In the data rows, 500 means zero.
Some points:
[420 543 704 296 542 512 523 496 466 551 301 502 562 516 533 338 333 582 540 466 583 490 381 498 426 297 808 524 532 646 515 554 607 627 610 448 698 427 530]
[444 418 409 398 333 421 650 251 552 442 305 494 367 801 599 332 748 369 205 133 318 673 486 538 355 553 601 864 543 414 466 301 551 450 371 478 454 481 475]
[674 409 438 752 428 482 471 821 408 758 531 477 563 532 587 359 525 578 505 672 399 783 681 636 366 433 404 470 336 544 223 302 502 462 663 198 328 156 381]
[497 800 633 692 469 590 319 416 630 412 579 673 447 295 739 505 351 454 617  98 576 578 577 641 703 501 613 610 790 554 483 356 500 494 610 571 446 737 324]
[409 397 342 681 291 525 422 365 638 471  95 705 368 543 546 501 520 399 368 517 599 629 454 301 494 359 644 603 490 633 430 448 487 520 500 532 511 429 459]
[249 391 691 313 522 485 568 545 689 760 270 382 466 628 648 463 502 262 511 511 834 582 452 487 506 405 419 482 332 496 477 758 419 593 367 790 507 328 398]
[471 349 610 571 566 398 658 523 620 433 428 525 541 730 597 452 571 505 313 322 596 340 563 530 701 451 453 584 254 661 358 686 497 360 525 507 480 600 278]
[867 619 635 367 471 627 258 553 573 296 789 445 446 633 534 903 802 524 407 618 588 424 352 339 518 346 770 262 351 276 286 540 611 574 625 756 409 276 419]
[580 654 434 711 779 483 574 778 477   0 396 244 376 491 432 804 310 231 553 379 469 743 818 273 616 338 275 450 289 332 434 544 557 729 670 557 280 573 597]
[773 616 548 464 496 748 879 257 638 248 269 813 920 445 398 639 659 662 400 485 555 561 444 483 646 679 269 460 511 712 698 478 719 751 413 348 361 572 438]
[403 499 583 323 419 326 294 354 400 664 253 363 706 751 301 754 231 505 498 469 597 198 286 520 580 588 352 615 514 468 621 618 681 339 505 509 473 454 595]
[555 586 320 405 543 673 707 513 314 605 772 413 638 606 385 455 434 334 667 685 489 453 560 621 387 382 606 479 353 250 514 317 474 359 167 646 619 694 612]
[419 417 652 666 581 577 635 665 796 318 630 320 367 212 530 315 315 715 359 183 396 244 418 456 356 394 568 373 534 449 721 461 562 512 425 541 379 552 187]
[494 566 156 214 785 143 581 354 424 203 669 775 393 527 550 422 401 587 443 477 164 357  62 625 376 480 420 260 561 517 425 601 300 351 582 659 466 506 419]
[481 513 479 249 529 466 568 547 528 660 638 465 485 396 576 767 517 699 650 412 699 688 319 645 643 478 594 593 704 288 275 483 355 583 811 307 592 350 442]
[623 590  93 506 507 532 580 377 605 603 664 541 414 400 367 375 583 373 525 344 447 561 592 577 491 380 380 422 521 243 404 672 499 256 465 720 441 907 587]
[547 932 386 497   0 377 610 567 270 581 249 376 403 460 582 475 389 685 343 810 636 204 755 490 252 827 615 394 509 282 645 492 248 415 407 473 410 658 320]
[571 429 536 559 616 510 350 369 307 573 579 200 564 444 250 515 272 615 352 691 629 441 586 794 426 634 491 447 512 480 449 419 283 352 606 516 334 277 532]
[409 478 357 430 444 412 680 459 511 329 508 287 217 426 579 764 616 231 517 521 574 678 554 204 657 758 491 440 276 823 567 215 598 304 368 215 674 375 545]
[510 355 320 395 740 310 273 546 470 875 661 749 537 638 542 734 642 307 352 274 342 914 510 494 245 391 381 631 553 647 580 522 588 597 133 588 467 641 265]
[610 493 711 379 148 564 509 523 504 359 455 588 586 704 264 427 380 568 471 299 409 747 453 494 576 411 552 381 335 652 535 842 252 386 497 595 777 434 503]
[393 215 487 537 725 841 528 358 332 693 384 539 376 454 291 452 511 246 187 745 510 515 336 695 471 478 554 543 436 411 438 416 295 510 654 115 318 627 465]
[385 384 376 661 584 400 577 377 650 408 364 617 751 483 523 750 429 371 383 698 507 617 598 217 540 606 581 623 520 260 702 496 645 469 452 485 459 319 585]
[390 758 480 239 409 817 438 648 555 457 378 434 480 583 736 319 609 585 485 243 393 321 235 498 501 392 373 424 375 459 453 430 526 425 675 635 462 451 552]
[720 334 779 513 557 263 551 583 366 705 580 479 274 629 502 435 328 729 524 456 422 587 282 471 782 332 399 684 403 702 687 547 530 314 443 477 447 664 997]
[262 360 566 597 699 518 543 559 566 304 225 253 585 489 600 421 530 635 437 458 453 546 513 577 477 450 578 321 567 356 597 259 712 489 503 572 541 736 469]
[420 434 549 572 442 580 421 440 687 534 335 460 290 677 663 633 236 396 654 527 395 525 499 383 573 595 566 511 555 458 498 625 824 351 651 489 477 642 605]
[556 517 532 408 370 821 519 559 560 520 564 292 597 552 478 486 459 590 492 325 509 358 183 454 532 493 427 579 497 457 521 606 439 517 535 637 540 411 591]
[517 430 540 656 575 677 454 480 226 801 296 629 589 401 349 658 777 433 710 295 581 477 545 675 379 563 401 223 376 521 552 288 182 206 849 609 513 178 431]
[450 392 796 465 328 569 487 539 382 645 354 725 206 153 375 596 430 507 531 515  32 544 492 741 351 489 578 443 254 490 307 532 446 687 674 596 499 267 615]
[545 508 612 307 541 463 548 525 422 417 180 498 598 316 256 376 547 369 651 362 560 305  71 677 601 421 650 408 312 399 387 514 587 479 483 500 278 403 389]
[834 603 286 427 352 561 466 412 437 437 646 362 512 400 358 450 592 386 528 488 441 515 549 739 691 276 839 432 580 447 678 558 465 287 406 370 565 639 511]
[325 163 487 299 536 673 588 580 104 859 680 630 544 412 336 669 673 422 390 633 235 694 823 240 549 629 511 589 656 399 355 600 544 514 599  81 460 357 466]
[329 564 371 203 499 503 447 644 511 437 488 539 675 508 546 535 403 614 436 307 504 499 257 515 529 638 411 532 678 467 545 481 424 568 592 459 601 458 488]
[722 874 207 500 699 735 660 285 373 659 510 324 284 380 666 657 428 458 307 744 504 285 817 658 474 467 592 333 554 644 626 844 462 680 210 562 749 540 610]
[555 418 608 598 394 558 616 608 891 395 559 668 309 682 556 418 477 639 707 418 391 211 452 626 509 557 478 725 470 354 668 563 490 614 403 249 600 312 334]
[366 579 157 523 528 706 649 227 138 605 643 702 622 760 443 433 372 458 747 745 647 600 802 615 714 341 389 397 447 462 275 465 555 675 314 485 694 671 412]
[405 569 266 391 341 422 533 380 585 610 503 530 378 590 453 608 383 625 353 668 697 319 798 616 564 482 690 673 519 600 406 417 439 583 382 342 132 655 651]
[623 583 300 529 859 641 517 690 397 470 799 691 448 514 523 449 784 338 618 339 478 710 407 397 316 232 297 406 461 443 451 541 487 489 631 457 654 458 653]
[495 618 411 695 559 427 264 552 768 373 394 473 611 290 564 515 488 367 534 807 624 801 301 228 640 641 624 347 527 456 532 501 409 594 391 326 742 647 483]
[498 415 507 640 391 236 619 586 416 551 534 519 541 433 558 624 657 431 707 589 622 269 492 298 676 468 757 682 431 650 530 735 818 549 507 664 453 457 427]
[324 287 402 592 321 496 433 666 686 445 472 384 226 596 158 359 619 731 500 357 653 390 508 685 735 476 374 367 824 594 722 604 721 519 413 522 536 298 354]
[825 446 333 336 324 623 336 446 376 564 210 316 483 363 536 518 224 581 763 872 474 280 654 569 412 633 332 665 595 653 553 273 538 546 264 578 344 352 264]
[303 488 846 308 549 476 498 566 585 539 592 281 431 418 379 334 427 661 434 286 661  66 310 271 477 537 428 335 574 651 221 493 634 446 422 394 710 618 355]
[345 518 535 273 478 631 546 560 427 620 479 680 350 103 244 442 560 648 472 714 524 419 729 517 435 359 595 634 427 373 424 370 479 470 484 671 533 333 283]
[392 717 388 723 482 457 464 355 561 287 784 316 575 533 264 486 541 512 495 639 609 655 555 267 417 663 565 723 162 750 586 416 592 668 867 666 479 661 523]
[415 421 510 212 756 432 384 559 407 209 698 574 284 553 706 451 563 502 828 605 533 811 677 493 317 638 338 547 419 676 705 534 473 721 525 620 333 832 525]
[421 445 462 443 713 436 283 610 222 232 579 697 467 548 749 352 819 519 480 470 607 730 696 579 546 604 361 899 452 674 555 821 381 256 316 511 357 627 298]
[411 558 630 729 304 735 713 534 362 502 753 482 261 436 757 464 215 600 399 375 539 498 162 607 595 606 401 471 563 476 501 614 760 173 348 677 338 397 479]
[317 707 646 511 612 224 497 437 768 499 249 605 553 465 507 648 620 688 400 768 381 535 687 424 645 428 358 500 699 674 180 562 879 384 277 389 667 602 515]
[381 750 563 738 481 501 394 534 471 278 607 368 548 377 345 510 576 432 496 775 242 682 363 289 410 325 447 375 415 446 567 501 483 423 693 600 398 523 445]
[494 509 466 705 603 867 421 616 548 332 548 523 501 421 462 436 468 733 516 594 639 573 190 385 413 394 549 650 415 476 488 402 413 563 566 672 605 301 674]
[608 225 342 317 326 264 605 524 662 391 388 600 673 608 626 381 253 532 312 613 596 564 523 409 597 397 485 538 654 623 306 616 620 401 672 343 587 451 655]
[801 452 749 702 497 360 683 545 280 419 416 496 485 458 330 633 598 390 501 402 551 432 548 443 140 589 549 576 640 642 287 354 655 539 588 398 597 485 665]
[592 281 304 558 501 651 370 538 697 427 312 295 372 714 640 395 490 433 804 503 502 319 215 458 328 668 406 534 686 748 378 421 638 547 550 602 439 533 492]
[412 724 587 356 513 371 781 575 885 702 580 270 883 509 578 301 432 397 712 472 558 585 505 460 504 647 519 545 562 483 636 705 521 579 670 446 328 290 589]
[553 624 620 400 542 387 385 536 491 626 405 333 687 332 414 268 346 701 401 349 792 441 487 514 362 405 515 644 546 430 648 649 831 495 468 275 618 288 797]
[544 303 501 364 431 567 476 473 437 464 320 296 685 584 725 452 472 638 483 306 343 451 478 339 742 441 660 614 729 421 550 502 487 372 719 572 628 355 413]
[570 287 528 580 320 476 478 172 492 731 607 508 332 393 445 365 677 286 376 488 504 558 566 395 468 301 313 384 772 501 381 287 397 711 695 429 267 246 531]
[621 371 551 473 648 478 305 440 349 410 653 646 595 455 748 228 665 548 419 359 458 554 454 442 498 706 278 401 449 308 646 841 351 617 476 497 526 727 389]
[580 221 727 514 490 528 541 519 359 720 839 554 559 398 337 555 379 194 524 603 544 619 592 265 372 365 466 487 382 444 506 482 437 610 728 373 584 583 181]
[696 546 651 270 531 622 466 810 549 724 426 832 472 562 487 389 430 529 366 703 595 265 923 427 591 631 853  61 460 625 670 115 385 326 427 506 145 488 794]
[236 315 233 527 316 688 498 457 458 388 650 408 786 345 432 650 571 475 735 409 378 446 637 512 298 315 514 456 574 589 396 582 185 556  72 476 415 562 940]
[304 725 517 740 502 388 340 519 458 549 226 571 480 570 601 329 518 366 648 468 293 436 450 335 737 534 673 652 568 816 504 463 658 504 342 326 371 388 532]
[590 325 507 602 386 478 415 542 352 904 662 675 615 328 442 735 503 444 337 530 606 473 458 477 203 307 373 385 409 674 271 531 426 555 737 292 345 580 447]
[320 371 618 743 560 281 550 445 495 334 614 637 424 803 798 355 308 646 521 391 648 425 559 752 281 740 735 147 747 438 614 600 636 608 421 499 459 373 435]
[498 548 763 363 570 603 154 260 612 225 748 732 597 633 619 226 746 214 427 467 238 680 656 770 408 885 406 610 637 487 397 694 473 341 311 583 508 582 463]
[444 859 600 824 656 413 599 508 488 209 613 475 174 725 312 523 579 265 608 700 426 585 443  31 573 206 240 612 687 272 645 312 221 609 539 472 422 450 700]
[672 450 488 694 343 646 419 565 398 634 356 300 370 423 353 420 816 719 358 413 373 395 404 524 436 506 533 245 647 229 138 361   0 537 469 663 306 586 478]
[387 541 534 565 530 519 577 443 505 623 662 322 746 529 539 554 358 491 563 686 335 148 779 720 554 423 521 586 321 637 456 368 103 565 511 363 602 720 462]
[559 669 300 643 635 545 483 523 671 733 494 543 457 545 269 722 412 713 464 637 474 239 800 641 259 636 583 570 562 438 572 462 313 230 524 526 634 579 525]
[520 321 457 457 355 560 529 615 306 651 550 595 546 537 364 426 753 394 749 457 419 329 388 532 427 451 575 447 337 420 647 664 518 683 825 542 765 625 624]
[428 531 645 359 515 442 303 772 554 452 673 654 530 280 597 508 570 459 501 400 833 433 287 734 502 669 263 658 355 210 473 529 603 584 328 477 577 724 627]
[464 531 520 428 397 253 128 395 537 243 520 661 527 555 776 526 338 472 513 309 606 329 740 653 473 246 282 460 504 357 752 402 617 528 443 307 678 333 433]
[454 491 584 497 574 421 398   0 701 471 505 383 603 327 683 618 931 999 596 645 460 670 366 365 591 572 448 417  81 399 657 352 594 383 397 605 505 604 612]
[506 503 439 642 572 251 613 738 510 291 697 583 626 349 693 443 627 259 198 686 458 538 487 639 769 609 289 645 696 560 663 230 454 711 634 999 753 530 691]
[501 616 516 595 365 539 475 644 493 525 437 293 479 714 345 663 616 518 420 525 240 724 265 726 622 557 571 364 362 484 686 363 643 756 624 438 512 609 470]
[493 503 551 441 554 439 407 601 572 588 572 548 662 674 384 448 192 653 494 158 466 631 384 355 602 710 567 492 438 521 350 358 497 695 355 749 546 380 452]
[660 451 270 599 526 257 601 264 470 668 311 470 344 411 414 416 252 446 546 432 402 416 739 484 690 778 670 499 380 429 219 523 367 522 282 422 610 487 568]
[601 533 782 559 590 225 892 578 629 344 376 418 488 556 629 598 435 444 640 599 630 678 497 521 403 370 563 582 794 532 618 506 418 302 397 504 577 535 380]
Along one direction, these points spread out more than along any other. For each point below, how far along it does it lie, from 0 to 99? 50 is the average, and the first point above lies past it. One standard deviation of the points above along it is 16.
[510 355 320 395 740 310 273 546 470 875 661 749 537 638 542 734 642 307 352 274 342 914 510 494 245 391 381 631 553 647 580 522 588 597 133 588 467 641 265] 48
[501 616 516 595 365 539 475 644 493 525 437 293 479 714 345 663 616 518 420 525 240 724 265 726 622 557 571 364 362 484 686 363 643 756 624 438 512 609 470] 52
[555 418 608 598 394 558 616 608 891 395 559 668 309 682 556 418 477 639 707 418 391 211 452 626 509 557 478 725 470 354 668 563 490 614 403 249 600 312 334] 67
[497 800 633 692 469 590 319 416 630 412 579 673 447 295 739 505 351 454 617  98 576 578 577 641 703 501 613 610 790 554 483 356 500 494 610 571 446 737 324] 67
[610 493 711 379 148 564 509 523 504 359 455 588 586 704 264 427 380 568 471 299 409 747 453 494 576 411 552 381 335 652 535 842 252 386 497 595 777 434 503] 58
[623 590  93 506 507 532 580 377 605 603 664 541 414 400 367 375 583 373 525 344 447 561 592 577 491 380 380 422 521 243 404 672 499 256 465 720 441 907 587] 41
[580 221 727 514 490 528 541 519 359 720 839 554 559 398 337 555 379 194 524 603 544 619 592 265 372 365 466 487 382 444 506 482 437 610 728 373 584 583 181] 27
[494 566 156 214 785 143 581 354 424 203 669 775 393 527 550 422 401 587 443 477 164 357  62 625 376 480 420 260 561 517 425 601 300 351 582 659 466 506 419] 60
[696 546 651 270 531 622 466 810 549 724 426 832 472 562 487 389 430 529 366 703 595 265 923 427 591 631 853  61 460 625 670 115 385 326 427 506 145 488 794] 25
[385 384 376 661 584 400 577 377 650 408 364 617 751 483 523 750 429 371 383 698 507 617 598 217 540 606 581 623 520 260 702 496 645 469 452 485 459 319 585] 54
[262 360 566 597 699 518 543 559 566 304 225 253 585 489 600 421 530 635 437 458 453 546 513 577 477 450 578 321 567 356 597 259 712 489 503 572 541 736 469] 65
[801 452 749 702 497 360 683 545 280 419 416 496 485 458 330 633 598 390 501 402 551 432 548 443 140 589 549 576 640 642 287 354 655 539 588 398 597 485 665] 41
[621 371 551 473 648 478 305 440 349 410 653 646 595 455 748 228 665 548 419 359 458 554 454 442 498 706 278 401 449 308 646 841 351 617 476 497 526 727 389] 61
[236 315 233 527 316 688 498 457 458 388 650 408 786 345 432 650 571 475 735 409 378 446 637 512 298 315 514 456 574 589 396 582 185 556  72 476 415 562 940] 33
[506 503 439 642 572 251 613 738 510 291 697 583 626 349 693 443 627 259 198 686 458 538 487 639 769 609 289 645 696 560 663 230 454 711 634 999 753 530 691] 63
